Each named move below is a turn or a mirror, shown by a few rows before and after it. Which moves, in which order, take the first row of each later pair to the second? The first pair is answered.
tofe:
[  3   7 -14  31   4 -10  10  20  -8  26  14 -10  17   1 -23   0 -13   2
  -6  -4  22   4   5   1 -11  -2  29 -16   9  19  14] -> [ -3 -15  18   4 -12  -6   9 -16  -3  11  34 -31  -5 -17  -7 -17 -23 -17
 -10 -13 -13  18 -15   5  -1  -8  10  -9   8   7   5]
[ 20 -19  17  -3 -12  12 -15  13  17 -17  13   9  -9   0 -30 -55 -12 -13
   3  26  18  31   5  30  -9   1  13  17  18  22  -4] -> [ 23 -14   9   5 -12  15 -14  18  15 -14   3  15  -2   1 -35 -42  -6  -8
   4  26  30  28   9  29 -14   1  17  13  17  26  -1]
[ -6  20  26   7  -8  -5 -13   3 -11 -19   8 -11 -13  -9   5 -30   2  10
 -14   3  17 -11  19 -10 -11   2   6   8 -19   4 -14] -> [ -5  16  28   8  -9  -2  -8   6 -10 -19   7  -5 -12  -6   2 -24   5   8
 -17   6  25 -16  22  -7 -11   5  12   8 -20   1 -17]
Vipet:
[ -2   9   8 -13 -12   1  11  -2  -2   2  -4   6   0  10  26   1   6  -3
   5  10 -12  -6  -1  -7   7   0  -1   4   7   8 -22] -> [  3  -7  23  -3  -7  -3   6 -10 -11   2  18 -21 -11   1  10  -5 -11  -9
   2  -2  -7   9 -13  -4   3  -1 -12  -3   8   7  -6]
[  6   0 -20  27   4  -4   2  17  -3  23   6 -24   8   6 -14   7 -10  10
 -10  -1  21  -5  14   5  -5  -4  18   8   0  30  17] -> [  5   8 -17  -2   1   1   4   2  -6  -3 -24  11   2  16  36  24  17  16
 -14   0   0 -24  15  -8   1  10  -1  10   0  11 -12]
[ -4   8  11 -19   2  -8  25 -10  16 -16 -19  15   1  -2  14 -21 -10  -9
  19  10 -30  -4   0  19  21  -5   3  12   4 -13 -12] -> [  3 -12  21 -12   1 -13  16 -19  13 -17  -1 -15  -7 -13  -1 -25 -25 -13
  16   0 -25   9  -9  17  16 -11  -6   6   0 -11  10]
vesa:
[ -6   1   1 -12  -1  10  -1 -12   4  -8   4  -5 -15  -4  11  -7   8  -7
  -3  -5 -11  -2  -7  -2   3  11  -6   3  -3   1 -12] -> [ -6   3   1  -9   0   6  -3  -9   1  -9   5  -9 -17  -6   9  -4   7  -7
   0  -6  -9  -3  -7  -3   3  12  -6   5   2  -1 -19]
[ 15 -11  -9 -18  28 -14  -3   9  16 -13 -20   2 -17  -6   2 -11  14 -20
 -14 -10   4   7   7 -13  23  11  -9   5  18   5  28] -> [ 19  -9  -8 -21  27  -9 -10   9  13 -11 -21   4 -15  -4   3  -6  10 -19
  -9 -12   7  10   9  -9  16  12  -6   4  21   2  27]
[ 11  -5  -9  31  13  14 -10   4  13  26   2 -18   2   7   2   8 -30  -5
  -8   1   8   4   3  -4   3  19  16  -4 -13   7 -11] -> [ 15   4  -5  10  14  22  -6  11  23  23 -13  11  11   7  11   1 -16  -9
   8  14  -1   1   6  -5  -3  18  25   3 -11  -6 -19]
[  0  -5  -7   2   5 -10   9 -16 -17  -5   3  -9 -24   0  -3   2   0   2
 -19  -5  15 -11   3  -2  10  13 -14 -11   6  13  11] -> [  7   4  -6 -15   9  -3  14  -4  -5  -9 -16  27  -8   2  10  -3  14   4
  -2  13   3 -13   6  -2   4   6  -9  -8   5  -5  -7]
Mepun:
[ 11 -10 -10  17   8 -11 -14   3 -26 -11   5 -21 -18   0 -14  16  -8   1
   2 -10  32 -13   3 -13  -5   2 -16 -17  -6   1  27] -> [ 14   9 -12   2   4  -2  -2  32  -1  -1  -8  24  11   5 -20 -11   7  -2
  38  25  19   0  11   1  -9 -14  14  -6   2 -14  12]
[ 13 -12 -11  22  11  -8 -11  17  -9 -11   4 -23   9   4 -43  10 -28  -1
  -2 -11  49   1  -2  20  -3  -1   4 -11  -4   7  43] -> [ 10  12  -2 -20  -2   8   8  24  21  -6 -25  39  39  23  -9 -16   6  -6
  23  27   3   0  11  26   0 -10  31  11   6 -15   1]
[ 10   2   9 -18   7 -17   5   6   0  -7  21  -1  14  16   7 -30 -29  10
  12  13 -27  11  16   3  11   7 -10  12  15  15   5] -> [  7   1  15 -17  10 -16   2  -1 -10 -15  22  -9   6  13  17 -22 -32  15
   6   6 -25   8  16   3  17  16 -19   9  11  18   3]
bul:
[  4  -5 -16  27  -2  -4  -1 -10  -5  31  36 -18 -15   1 -11  -4 -39  15
   4 -33  -5  -3  30 -13  15  27  -9 -38  -4   7 -11] -> [ -5  -1  -6  15 -12  -3   7 -13  11  36  43 -20 -10  -3 -11 -20 -41   8
   9 -24 -28   3  27  -4  16  18   4 -24  -3   3 -17]
[ -1   2 -24  11  -2  -2  -7 -10   0   7  12 -13  18   5 -10  14  -1  27
  -9 -28  16 -12   9 -14 -12   2 -18  24 -13   9  16] -> [-10   7 -12   2 -16  -3  -1 -13  13  12  23 -21  23   4  -5  -1  -8  24
 -13 -28  -1  -9   5  -6  -9  -3  -3  38 -10  15   9]
[ 14  -2  -4  22   4   4  -1  29  11   9   8  -6   4  -8 -33 -11  -7   0
  27 -11  23  22  -5  11 -21 -10   5  -1  -4   1  24] -> [ 10   1  -8  24   2  -2   3  26  12  14   6 -10   7 -10 -31  -8 -11   2
  24 -13  23  22  -2  11 -18  -4   4   2  -3   4  20]
Pairs:
(two moves a pair)
[ 14   7 -24  15 -15   5  -4 -13 -12 -22   3 -29   0 -20  -7  -4  -9 -27
  -2 -22   4  30  -5   8   7   4  10 -27 -41   0 -26] -> [ 22  15 -28   9  -6  10  -6  -8  -9 -31 -19   1  12 -16  -3   1   4 -20
   8 -10   3  27   4   6   5   4   8 -28 -37 -11 -31] | vesa bul
[ 10 -10   4 -11  -9  19 -10  -5  28   8  10 -25   0 -30 -15 -19  -2   2
 -11  16  -3  10   1  24  33   0  28  14   3  27   9] -> [ 11  -9   2 -12 -11  19 -12 -17  23   0   8 -30 -10 -33   1 -11  -1   7
 -18  10  -9   1   2  21  40   8  16  19  -2  28   3] | Mepun Mepun
[ -2  14  11  16  -2   2   8   2   3  10  36 -36  -1  15 -24   0  11 -11
  23   7  -1  21 -30  11 -33   9  25   0  10  -6  -5] -> [  0  31   0  13   3   8  15  11   5  12  13  -6  14  28  -6  10  29  -3
  21  17 -12   3 -15   9 -28  17  29  10  14  -4 -23] | Mepun tofe
[  0  11 -11  -7  -7  -9  22  13  26   9 -14  34  33   1  12  21  -1   8
  -1  25   0  10   4   0   5  -4   0 -14   8 -10  -7] -> [  4 -12   0   7  -4 -18  16  10  22  17  16  -1  26 -17 -19  18 -24  -2
  -2  16  13  26  -4   8  -3 -11   1 -21   5  -4  22] | Vipet Vipet
[ 21  11   9  -3  15   4  -1  12  -2 -20   2  29  19   2   4  -7  18 -20
  23  13 -20  30 -26  14  -6  -4  23   3  -8 -39  14] -> [ 17  -5   5  19  15  -4 -11  -7 -28 -26  18 -12 -11  -5  -1  13  -1 -18
  -9 -16   4  28 -32  10  -4   6  -9  -8 -17 -26  37] | Mepun Mepun
[  6 -16 -10   6  -5 -10  17   7  23  30  45 -32  10 -18 -33 -20 -19 -19
  -3  14  -7   9 -19  25 -12  -5  21  10   8  27  13] -> [ -5 -10  -5 -10 -20  -8  22  -5  26  29  44 -36   2 -14  -5 -21 -20 -21
 -11   7 -27  -1 -20  23  -5   1  13  21  12  27  -7] | Mepun vesa
[  1   6  11  19  12   6 -12   8   1  11  -2   3  14  10  -7  12  -4  17
  12 -11  21   1  -8  -5 -11 -13   0 -19  -3   6  15] -> [  2   4  18  10   9   6 -19  -4  -2  -4  -4   3   7   6   5  17   2  11
   5 -11  12  -4 -17 -13  -9  -4 -15 -22  -7  -5  12] | Vipet Vipet
[  7  -3 -10  38  -1  -8 -15  20 -13  11  -9 -22  -5  11  -8  16 -17   4
 -11 -10  31  -5  14   2   5  10   6  -5   9  24  19] -> [ -9   2  12   0 -20  -1   0  13  21  20   9 -19   5   7  -6 -27 -21 -18
   3   8 -11  10   1  25  11 -10  28  18  19  17  -3] | bul bul
[ 19 -14  18  17  -2  10 -20  -1  -5  -2  23  -1  -9 -16 -18 -17   2   2
   3   2 -11  20   7   0 -18 -18   4  -2  -1   2  25] -> [ 13 -16  22  12 -10   8 -20  -5  -6   3  33 -14 -14 -17  -8 -16  -4   4
 -12  -8 -16  20   2   4 -11 -16   3   4  -3  12  22] | Mepun vesa
[ -2 -19  22 -10  -9  -3  -5 -13 -12 -19  11 -12 -50 -20   4   0   4 -15
   2   8   6  10   6   3  22  -6 -43  -9   7 -16  -1] -> [  0 -12  13  -7  -2   2  -9  -8 -11 -30  -3   6 -44  -5   8  12  16  -9
   4   4  12   6  14  -6  18   3 -44 -13   7 -20  -1] | vesa bul
[-17   5   3 -20 -28   8   8 -11   5   5   3   5  -1   0  29  -9   7  -4
  -6  -5 -31 -10  -8  -7  10   7  -3  24  -3  -1 -21] -> [ -9 -13   8   5 -23  -3   2   3   9  15  31 -18   2 -12 -26 -27 -16 -12
   8  -1  -7  15 -12   5   3 -11   9  11  -1   7  15] | Vipet Mepun
